Rotation paths and how fast each direction turns (deg/step):
Each turn is a multiple of 5 degrees from 10 to 175, or 0.
Each row of a path follows its step; steps can be skipped.
path 1
step 6: [ 14  -4   4  -8  27  20 -16   5  12 -16  -3 -20   6 -32   0   7  -2 -13
  21  16   5  20 -36  -9  36 -12 -11  -7 -15   2  13  18  -2   9   8  -8
  15  -1 -15  11 -18  10   1  16  24  18  -1 -24  21  13  12  15  24   7
  36  -8   5 -26   8   3   7   0  -9]
step 12: [ 18   5 -24   2  22   0  -4  14  -6  20  20   0  12 -13  12 -28 -22 -38
   0  -7  -4   8   5  34  20 -20  -1  22  14   6   7  -1  -2  -8  -1 -25
  31 -14  14   6 -19  12 -22  27  17 -26  16   1  13  10   7  10   4   7
   2  11  25  -5  15   4   8  -2 -15]
step 13: [-18  10  -9   2   9   5  13  16  -1   0  11 -20   7  13   4   0 -22  24
   7 -10 -17  26  29   1  -4   6  26  42   6  26  12  -2 -15   1 -13 -22
  -6  -2  21  -1  10   8  -5  -8 -40 -12   8 -10 -19 -28 -13  -7  11 -10
 -28 -11 -14   1  12   4  14 -19 -20]
step 14: [  7 -28  -9  26  14 -13 -18  44  11 -20 -17  16  21 -10 -10 -26  10  10
  -2  26  -7   9  19   7  14  13  -5  16   1   6   1  16 -13   9  11  -6
  -8  15  -5  30 -12   5  15  22  -3  16  11  -8 -13   7   2 -12  17 -10
   3  19  22   7  10  -3  41   0   3]
step 15: [ 31  -2  21  17  24  -7  -7 -19  16   1  20  -9  -7 -29  -6  38 -28  -3
 -14  -9 -33  23  24  -3  -1  19  -5  29 -10  11 -32  14   7 -11 -13  -3
  -3  15  -3  -2   8  -9  13  27  -9   7 -11  21   2  -1   0  -2   4  -6
   9  22 -13  -4  11  19   4  -5  -2]
step 18: [  8 -18 -10  13  19 -24   6  -5  -9  19 -13 -17 -10 -13  19   6 -17  -1
  31  -5  21  37  -3  23  -2   3  -8  24  10 -11   0   4 -14  12  -3  -6
 -16   5  22   7 -10  -6 -25  -9   4  17 -18 -21  15  13  -3  23 -24  15
  -8 -10  31  10  -6  13  -2  -9 -36]
step 21: [  0   3 -18   6  25  13  17 -22   7  -1  22 -12 -25 -17  -5   6 -29  -2
  13 -10 -10  -5  -5  -1   3 -16   5   4  -5  34  -7 -14  15  -1 -19 -21
  -2  13  -9 -33   0  10   8 -20   3   1 -37  12 -27  -7   7 -11  12  19
  -3  -1  -5 -43  -4   2  -6  18 -28]
step 25: [ -7  19  -2 -25 -15  38  -1  20   2  -3   7  -5  12  -1  -9  35   5  -1
   4   3 -28 -14   6  -6   5 -13  26  44   3  20  19  -6   9  -5  19  14
   0  22 -14   2   1  36   4  11   3  -9   2  -3  21  -5  20 -16  -9 -28
   1  25   0   0 -11  -4 -14   8   5]
step 27: [ 17  -1  11  21  -4  12  40 -16  -1  13 -10   1 -16 -11 -17 -21 -12   9
  17  12  -2  15  15  -3  12  -4  18  43  23   6  19   0  -2   9  -4   1
   1  -1  -2   7 -14 -25   9  -1  -1 -16 -10  -9  -7   1  33 -24 -11  12
  15  23 -19 -25  24  -9 -19  22   2]
[-2 -8 -1  3  0 -2 -3  2  1 -5 -4 -7 -3  6  2  0 -2  9  5 -4  2  2 -5 -2
  6 -6  4 -4  2 10 -7  1 -1 -2  1  6  1  1 -3  1  7  0 -6 -1 -1 -1 -4  2
 -4 -4  1  6 -1  5  1 -6 -4 -2  1  0  3 -2 -4]
140
[-1 -4  3 -1 11  3  2 -7 -6 -3  3  1 -1  0  6  1  0  3  1  6 -8 -2 -5 -2
 -5  1 -4 -8  8 -3  4  5 -1  1  2 -4 -6  4  0 -2  2 -1  1  2 -1  8  0  4
  6 -4  0  1 -8  3 -2 -4  5 -4  2 -3  3 -2  0]
25
[-1 -5 -3  6  9  0 -2  1 -7 -2 -5 -4 -2  5  0 -4  1 -4 -3  0  6 -4  2 -9
 -6 -5  1  3 -6  0 -5 -2  2 -1 -7  1 -2 -5  0 -3  0  1  1  8 -7  3  1 -4
  6  0  1  4  4  2 -2  3  4  7  1 -3 -7 -1  2]
175
[ 2 -6  4  3  5  2  1 -4  1  5  2 -1  0 -1  0 -2  1 10 -7 -4 -1 -3  0 -2
  1  0  7  3  2 -5  6  1  5 -2  3  3  0  6  1  5  4  5 -3 -5  3 -4 -2  0
 -1  1 -5 -5  6  6  1  3  7  3 -9  3 -7  6 -3]
10
[  1   1  -1  -3   2   2   2  -7   7   1   0  -1  -4   0  -5   6  -9   1
  -3   1   3  -1   4  -2   4   2   2   0   2  -3   0  -2  -5  -4   0  -1
   2   0   1  -2  -3   9  -3  -1 -10   6   0   6  -6 -10   3  -6   0  -3
   1  -5  -2   3   3  -1  -7   0   9]
175
[ -6   7  -2   1  -1   1   0   0  -4   5   4   0   3   2   0  -8  -7   4
  -3  -2  -4  -4  -5  -7   0  -7   6   1   0   1   0   0 -11   3  -1  -3
   2   3  -1   4   1  -2  -3   2  -3  -2   5   7   1   3   6  -4  -4  -3
   7  11   0   1  -2   0   4  -5   0]
25
